Each named move below is a turn or a mirror, shown by a few rows before and after it. Which moves, in which order, take the first row of each later pair to the second? The first pair is answered.
K_988:
[ 3.07  1.27 -0.34 -2.00  1.01 -0.13 -0.51  2.45  1.76  2.22]  ->  [-1.53 -1.50  2.65 -1.62  3.54 -0.99  0.79  0.15 -0.30  1.29]
[ 2.12  0.33  1.06 -0.98 -1.56 -0.41  0.67  0.58  0.61  0.60]  ->  [-0.22 -0.95  2.68 -0.84 -0.37 -0.76  1.24 -0.40 -0.52  0.18]
[-3.26 -4.07 -3.57  0.73  1.28 -1.51  2.05  2.14 -0.87  1.81]  ->  [-0.33 -2.49 -5.49  0.35 -0.26 -0.92  1.06  3.26  0.63  2.67]
[ 2.87  0.56  0.83 -1.29 -1.95 -2.97  1.84  0.67  1.35 -0.27]  ->  [ 0.00 -1.00  2.40 -0.97 -0.43 -3.55  2.42 -0.70  0.13 -0.89]
K_219:
[-2.30 -0.07  1.04  1.73  0.54  3.92 -1.54 -0.76 -2.72 -2.49]  ->  [-1.68  0.41  4.45  0.02  0.15  1.59  0.62 -1.06 -1.66 -3.45]
[ 0.12  0.08  0.00  0.40 -0.40  0.49 -0.44 -0.08 -0.51 -0.38]  ->  [ 0.25  0.42  0.55 -0.06 -0.53  0.10 -0.06 -0.41 -0.29 -0.58]
[ 0.88  2.56  0.77  0.64 -1.18  0.68 -1.28 -2.43 -0.80 -2.50]  ->  [ 0.09  1.43  1.76 -1.11 -1.18 -2.35  1.94 -2.28  0.04 -1.96]
[ 0.08  1.41 -1.16  0.15  1.46  0.69 -0.66  0.05 -0.64  0.09]  ->  [ 0.58  2.29  0.51 -0.31  1.14  0.43 -0.30 -0.22 -0.39 -0.41]
K_311:
[ 0.37  0.48 -1.91 -0.02 -0.02 -0.64  1.66  0.61  0.38  1.19]  ->  [-0.33  0.22 -2.47  0.63  0.53  0.39  0.84  0.26 -0.08  1.02]
[ 1.91  1.40 -0.72  0.56 -1.67  1.46 -0.71  0.81  0.29 -0.29]  ->  [ 2.00  1.24 -0.67  0.60 -1.56  1.67 -0.96  0.52  0.31 -0.13]
[ 1.38  2.13  1.35 -1.13 -0.77 -0.98 -0.31 -0.87  0.96 -1.21]  ->  [-0.42  1.11 -0.05  0.82  0.53  1.30 -2.50 -1.66 -0.75 -1.19]
[ 0.83 -0.21 -3.48  0.01 -2.09  0.62 -2.28  1.48  1.35  1.05]  ->  [ 1.32  0.10 -3.17 -0.71 -2.52 -0.18 -1.52  1.78  1.80  0.87]
K_322:
[ 1.89  4.15  0.86  0.48  0.49  1.51 -2.60 -1.01  0.92 -0.91]  ->  [ 2.16  3.86  2.10 -1.06  0.15 -1.05  0.35 -0.42  2.16 -0.67]
[-3.33 -0.52  1.21  0.12  0.42  0.54  0.87 -1.74 -0.56 -0.71]  ->  [-2.86 -0.47  1.13  0.48  0.40  1.29 -0.15 -1.78 -0.78 -0.75]
[-0.05 -0.88 -3.45  1.66  0.76 -0.67  1.84  0.92  4.08  1.09]  ->  [-0.19 -0.93 -4.02  2.40  0.90  0.87  0.43  0.93  3.87  0.89]
K_159:
[ 1.22  0.34 -0.22 -1.02 -0.19 -0.45  0.85  0.41  0.93  0.04]  ->  [ 1.10  0.59  0.49 -0.89 -0.26 -0.20  0.50  0.09  0.79 -0.13]
[ 1.35  1.88 -1.25  0.19 -0.36  0.56 -2.32 -4.08 -0.57 -0.42]  ->  [ 0.14  1.22 -0.07  0.26  0.19  0.08 -1.99 -4.83 -1.25 -0.91]
[-2.57 -1.83 -2.31  0.03  1.83 -1.45  0.54  0.24 -0.84  1.52]  ->  [-0.68 -0.63 -4.00  0.02  0.92 -0.86 -0.27  1.29  0.08  1.94]
[ 2.04  1.44  1.01  0.06  1.91 -2.22  3.34  0.08 -2.74  0.67]  ->  [ 2.30  1.27  0.47  0.10  1.75 -2.30  3.33  0.33 -2.61  1.03]
Pairs:
(two moves a pair)
[ 2.52  1.10  2.42  1.23  0.95  1.64 -0.98 -0.41  2.00 -0.99]  ->  [ 2.23 -0.04  2.03 -0.25  0.89 -1.45  1.84  0.23  3.03 -0.19] -> K_219 then K_988
[ 1.71  1.56 -1.82 -1.96 -1.94 -3.31  1.50  1.44  0.65 -0.14]  ->  [-0.84  0.72 -3.58  1.18 -0.42  1.19 -3.11  0.17 -2.08 -0.41] -> K_311 then K_159
[-1.66 -2.19 -3.22  0.79 -0.68  3.72 -4.09 -1.30 -1.59 -1.11]  ->  [ 1.57 -1.81 -3.88 -3.37 -2.92 -1.94  1.85  1.44  2.23  0.57] -> K_311 then K_219
[-3.11 -0.80 -1.66  2.19  2.48 -0.21 -2.73 -0.27 -1.33  0.94]  ->  [ 1.71  3.55  1.37  0.96  0.17  0.73 -4.11  0.35  0.46 -0.70] -> K_988 then K_219
[-2.65 -0.97 -6.21 -0.56 -0.05 -4.61  3.37  0.64  0.18  2.19]  ->  [-5.41 -0.79 -4.83  3.30  1.83  1.10 -2.14 -2.19 -3.34  0.10] -> K_219 then K_988
